rotation ticks, each row followed by its count of ticks:
The counts run from 0 to 707.
[149 134 163 131 141 161 136  97 112 118  72 146 118 161 133 133 175 104
 127 179 187  84 146  69 124 120 124 146 134 162 145 143 134 103 157 120
 146 105 113 133 118 158 131 133 131 147  79 113 112 128 180]	483
[125 169 145 157  91 194  81 123  66 153  95 146 134  91 130 149 150 195
 111 129 159 109  86 144 106 130 146 112 127 155 122 143 108 106 120 142
 114  87 145 115 148 151  99  74 114 146 133 119 140 147 125]	706
[142 163 124 125 172 157 127 106  84 135  76 131 135 154 141 166 168 168
 155 157 175  82 134 148 119 146 134 162 141 169 166 124 104 114 146 144
  68  75 129 148 127 131 110 118 123 149 129 123 103 144  98]	10
[151 160 113 109 132 137 139 113  87  95 134 122 116 104  70 138 150 191
 123 171 156 105 107 128 152 154 137 102 143 118 109 158  58 126  83 124
 119 126 110  98 149 143 130 101 114 167  99 131 113 188 143]	172
[126 113  92 155 115 110 137 122 144 116 113 137 136  82 138 163 184 126
 118 101 155 113 126 134 125 110 150  76 144  86 100 144  99 122 107 137
 146 147 127 117 137 165  88 132 119 184 112  87 172 146 179]	476
[ 72 122 140 169 113 189  96 119 161 137 100 114 116 129 166 118 172 159
 123 133 141  94 140 137 138 142 128 125 143  87 127 131  88  57 140 144
 146 142  98  94 105 119 102 121  91 132 100 146 133 153 187]	389
[107 125 137 126 102 129 125 130 108 130 103 122 105 164 142 143 185 134
 143 148 160 132  80 129 148 114  91 123 162 132 131  92 101  99 150 122
 112 128 121 124 145 155  85 139 113  86  64 131  88 148 189]	194
[ 83 133 151  92 127 116 122 103  92 101 100 127 113 100 146 111 138 128
 137 159 192 115 138 118 141  73 113 157 127 157 102 155 137 148 113 126
  94 130 196 134 153 122 113 101 170 133 110  83  86 129 126]	379
[154 118 122 155 118 176 115 101 148 122 105 150 131 165 153 115 193 101
  79 152 169 112 144 112 158 168 118 148 123  93 112 169 105  92 108 112
 152 135 124 135 137 103 127 112 110  91 100  99  96 132 176]	189
[141 162 143 131 152 155 126 138  93 122  90 125 172 129 112 143 112 140
 100 148 182  83 137  71 138 163 100 135 115 133  86 168 161  98 134 100
 126 111 126 167 109 111 141  80 117 170  80 105  95 112 148]	317
[ 78 111  79 130 159 121 152  96 183  92 104 120 155 178 125 139 151 112
 150 115 169 105 166 135 141 151  92 128 126  99 103 164 111 102 135 109
 106 135 126 176 118  98  93 131 107 147 114 102 121 103 124]	331
[ 77 107 140  99 131 132 130 143  77 113  94 122 104 100 132 150 150 158
 169 108 136 132 109 174 157 140  99 140 143  90  98 128 136 104 113 121
 109 132 147 113 137 105 115 121 119  70  84 138 148 151 183]	361
[119 172 141 145 105 165  76  95  81 163  96 139 148 111 128 143 163 168
 132 134 153  85  70 154 115 156 149 115 105 161 113 143 129 100 148 129
  79 102 138 132 129 162 100  88 125 141 140 115 133 133 106]	707
[101 142 164 121 126 200 103 131 139 140 129 132 103 119 139 123 167 161
  96  92 163 108 112 188 147 108 111 150 123 150  96 170 129 131 108 136
  73 147 169 112 160 127  80 102 147 153 137 137 110 119 151]	324
[107 179  85 145 104 142 133  91 111 137 121 123 148  83 153 135 175 162
 164 129 147  89  87 200 139 129 171 148 129 144 121 130 130  97 142 144
 107 124 189 131 142 157 115 133 159 116 138 123 129 121 102]	601
[ 79 139 102 141 110 129  96 126 127 127 123 101 155  98 116 148 123 168
 146  64 185 129  73 125 120 128 110 150 171 122 112 161  92 142 117 131
  95 113 156 140 144 102  83  94 115 157 122  78 119 131 147]	472
[107 111 104 104  78 102 122  87  79 117  94 131 150  96 141 125 154 160
 166 162 165 120 112 128 120 166  81 121  84  95  82 140 139  88 140  95
 110 106 134 145 122 138 112  84 123  91 113 101 144 110 138]	252
[110 149  97 103 120 166 102  99 124  70 155 112 160  88 158 129 127 114
 135 167 138  84 170 134 149 156 131 142  93 140  93 171 114  90 110 121
 133 156 161 119 121 147 114 129 141  95 164 115 156 127 172]	293
[152 124 137 103 133 191 115 109 147  92 135 140 108 124 131 173 185 108
 146 118 159  92 169 121  99 134 108 140 137 164 135 158 135 141 118 138
 121 127 138  92 132 165  68 148 118 155 136 123 181 156 196]	34
[ 98 159 101 109 155 132 168 130 108 114 123 150 149 123 135 113 127 176
 117 160 152 128 153 159 156 114 133 153 172 145 116 160  99  84  82 129
 134 135 193 126 190 107 132 105 123 118 106 122  62 139 157]	44
[145 125  78 131 130 114 142 146 111 141 116 109 153 163 138 194 151 189
 119 107 189 128  99 128 116 144  83 139 145 129 127 109  78 103 118 135
  81 113 133 164 163 117  98  99  88 134 143 117  89 125 134]	304
[139 148 117 101 159  87 128 141  81 111 112 140 151 129 131 147 147 144
 121 130 167 110  89 118 173 156 140 170 135 143  94 137 131 124 100 103
  74 119 166 176 181 105 135 116 134 103 103 102  71 145 133]	212
[144 167  97 128 145 170 142 115 124 128 125 130 109 132 121 158 190 178
 138 144 128  82 134 165 137 178 144 106 131 126 125 112 133  62 112 132
 107 137 112  94 130 136 123 136  94 146  94 182 119 159 161]	6
[ 99 138  98 155 107 138  61  95 148 126 102  97 143  75 151 120 187 130
 153  84 158  83  96 164 142 159 145 155 127  90 119 139 113 115 137 142
 111 126  90 103 107 141 125 144 124 147  98 104 144 129 157]	220
[131 154 122 115 152 138 143  81 142 127 132 142 117 145 152 121 191 159
 162 157 167  98 103 164 144 135 146 133 134 154 106 138  99 137 135 123
  65 152 170 151 156 145  79 143 150 159 147 118  97 178 103]	433
[101 116  78 139 125  86 127 124  99 108  92 132 122  86 154 190 173 156
 162  90 146 133  98 154 129 137 169 117 120 112 104 129 124  81 111 132
  97 136 148 139 159 134  84 132 103 123 166 111 182 145 160]	307
[110 145 140 110 158 104 111 117  78 125  53 139 163  95 139 119 117 177
 165 154 180  81 155 118 111 130 119 143 130 136 122 146 119 119 122 123
 111  72 110 137 147 150 137 107 114 210 107 111 126 141 133]	118
[ 82 159 109 124 116 146 130 129 118 149 116 114 177  67 199 158 150 135
 140 130 138  77 157 152 132 114 160 137 134 138 124 107 164  65 130 129
 128 141 170 140 122 138 122 130 131 156 106 118 134  96 182]	348
[ 99 170 103 138 118 158 107  87 117 127 110  93 130 163 131 112 153 162
 131 175 150  95 107 140 173 162 118 155 131 136 142 135  81  74 130 137
  93 128 125 131 112  91 138 106 130  79 113 145  52 142 123]	299
[ 81 155 119 143 158 177 168 143 153 122 117 104 146 115 126 190 141 130
 119 119 155  83 137 143 155 114 161 104 137 162 136 158 132  69 128 130
 142 151 147 145 109 153 102 134 119 177 114 122 159  96 178]	624
[114 155 132 127 149 110 133 127  67 110  89 128 146 131 134 137 121 150
 116 148 178 110 110 109 165 149 139 164 115 145  92 163 134 107 137  98
 103 113 183 195 151  95 124  97 141 119 119 107  85 130 106]	211
[123 140 133 129 147 165 154 110 120 100 142 117 150 100 144 130 136 127
 152 184 162  67 162  95 164 148 121 136 153 118 118 159  85 122 143 126
 185 132 173 142  83 112 143 137 138 129 104 119 122 179 169]	40
[120 149 108 153 128 111 117 127 103  81 117 112 141  98 139  81 144 154
 112 135 134 100 124 184 163 158 104 140 137  77  68 158  68 102  88 121
 152 127 118 113 168 130 124 106 125 108 102 150 100 162 152]	554
[116 146 118  93 127 148 109 100 112  68 151 121 168  94 161 131 132 111
 116 170 148  87 179 135 129 131 111 130 103 146 110 175  97 132  93 121
 128 123 167 131 145 160  93 116 142 127 164  88 150 140 155]	292
[136 115 116 118 102 162  98 134 139 122 180 119 140 118 154 133 155 114
  84  96 174 108 124  86 135 129  95 131 130  91  69 157 128 134 100 117
 107 163 174 130 137 111  97  95 140 133 116 102 105 132 194]	383
[171 149 104 139 132 169 158  98 144 113 118 149 115 111 108 171 189 119
 114 147 162  76 152 107 155 157 160 131 100 112  85 175 178  98 112 121
 138 153 151 130 102 115 161 121 136 153 100 132 132 114 157]	570
[150 137 101 145 120 149 103 114 126 105 118 127 102  98 135 134 205  99
 102  99 151  99 124 145 174 133 146 151 136  79 101 159 154 128  75 126
 134 146 140 102 128  98 142 125 139 112  63 122 100 141 167]	20
[130 154  92 130 124 107 121  61  90  84  75 129 116 113 107 157 178 103
 169 171 158  75 129 128 151 136 145 102 109 116 122 138 168 110 127 117
 111 102 122 129  85 156 127 118 144 148  79 113 117 128 108]	313
[159 156 125 151 119 174 133 107  95 130 117 140 122 110 110 161 175 122
 122 126 162  83 106 142 130 139  96  96 124 108  99 131 183 138 137 111
 102  95 168 130  89 158  91  96 147 140  48 116 105 121 121]	511
[158 152 122 130 130 182 173 110 138 121 174 139 127 128 134 134 188 141
 139 124 181  90 115 151 132 130  93 130 166 126 101 139 113 160 145 123
 130 134 205 138 114 137  84 131 158 136  91 124 102 155 147]	236
[121 136 110  87 151 123 112 131  93 110 108  98 110 108 122 190 169 164
 178 101 161 100 126 140 101 115 108 137 154 159 149 102 128 115 115 144
  61 108 120 103 140 140 100 142 108 157 109 145 148 153 175]	562
[ 85 114 122  94 122 117  99  79 110  71 106 106 102  99 124 113 167 116
 171 136 159  95 154 139 132 137  74 105 105  80  83 153 149 139 122 111
  85 115 114 110  92 133 101 113 137 150  76 123 146 147 144]	420
[119 132 140 116 158 152 123  99 107  99  78 133 108 121 172 112 172 124
 136 199 140  91 189 176 160 134 135 183 119 136 150 146  96  88 116 149
 142 127 131 106 149 127 132 137 139 104 130 144 120 159 151]	99
